(in the rows, 128 means zero)
Where one turn sends some rows of the set: a few examples, then the rows asked:
Dozip: [140 174 151 122 103 148 151 113 131 120 106 125 139 105 130 110 122 104
 149 120 132 180 132 110  93 133 159]
zov: [142 140 160 112 138 153 133  93 144 130 156 151 130 109 115 130  68 142
 141 155 137 171 149 111 149 138 132]
rufa: [176 166 147 128 123 130 125 135 128 143 108 122 124  91 143 116 116 113
 159 121 101 180 107 103 106 121 125]
Zisa: [100 133 128 134  98 121 130  92 106 140 121 128 159  95 153 148 101 136
 152 163 133  85 137 122 153 147 165]
mut: [156 164 146 116  86 147 127 129 130 119  98 112 107  99 126 115 126 127
 170 106 114 140 131  98 132 137 139]
Pip: [151 142 159 146 128 143 117 118  93 153 129 120 131  77 143 114 104 124
 171 183  80 130 104  99 124 159 107]
Fule: [126 157 187 143 142 125 127 100 126 137 144 151 140  72 122  96 115  95
 153 172 131 153 123 143 109 154 143]
sisos: [131 123 157 136 144 109  97 112  90 182 149 134 122  94 133 146  76 123
 155 156 131 115 112  97 146 136 108]
das: [110 135 120 134  99 119 112 103  98 153 124 124 169 124 165 135  99 135
 102 108 120 128 126 108 133 125 152]
Ziben: [116 171 114 138 123  95 116 141 112 139 126 115 150 102 148 131  68 148
 110 113 148 127 101 133 108 122 152]
Puf: [112 158 154 146 156 103 139 125 112 145 149 131 154  83 144 130  73 106
 131 169 157 127 106 158 119 135 159]
Sig: [128 153 156 130 126 110  86 115 102 157 143 124 131 114 125 144  83 126
 105 106 163 123 114  94 130 113 138]
nazan: [143 140 117 103 117 154 131 124 127 134 114 142 151 104 161 154  87 132
 130 190  97 173 124 102 155 129 136]
ruze: [116 156 129 104 143 131 127 150 158 111 123 143 103  84 129 162  94 146
 150 151 121 144 132 148 153 128 143]
rikod: [116 176 141 119 107 137 128 116 110 116 120 126 124  63 130 135 135 122
 180 173 121 100 129 123 135 165 159]

Ziben -> das
Fule -> rikod
rufa -> Dozip
Now find these:
zov -> ruze
Zisa -> sisos

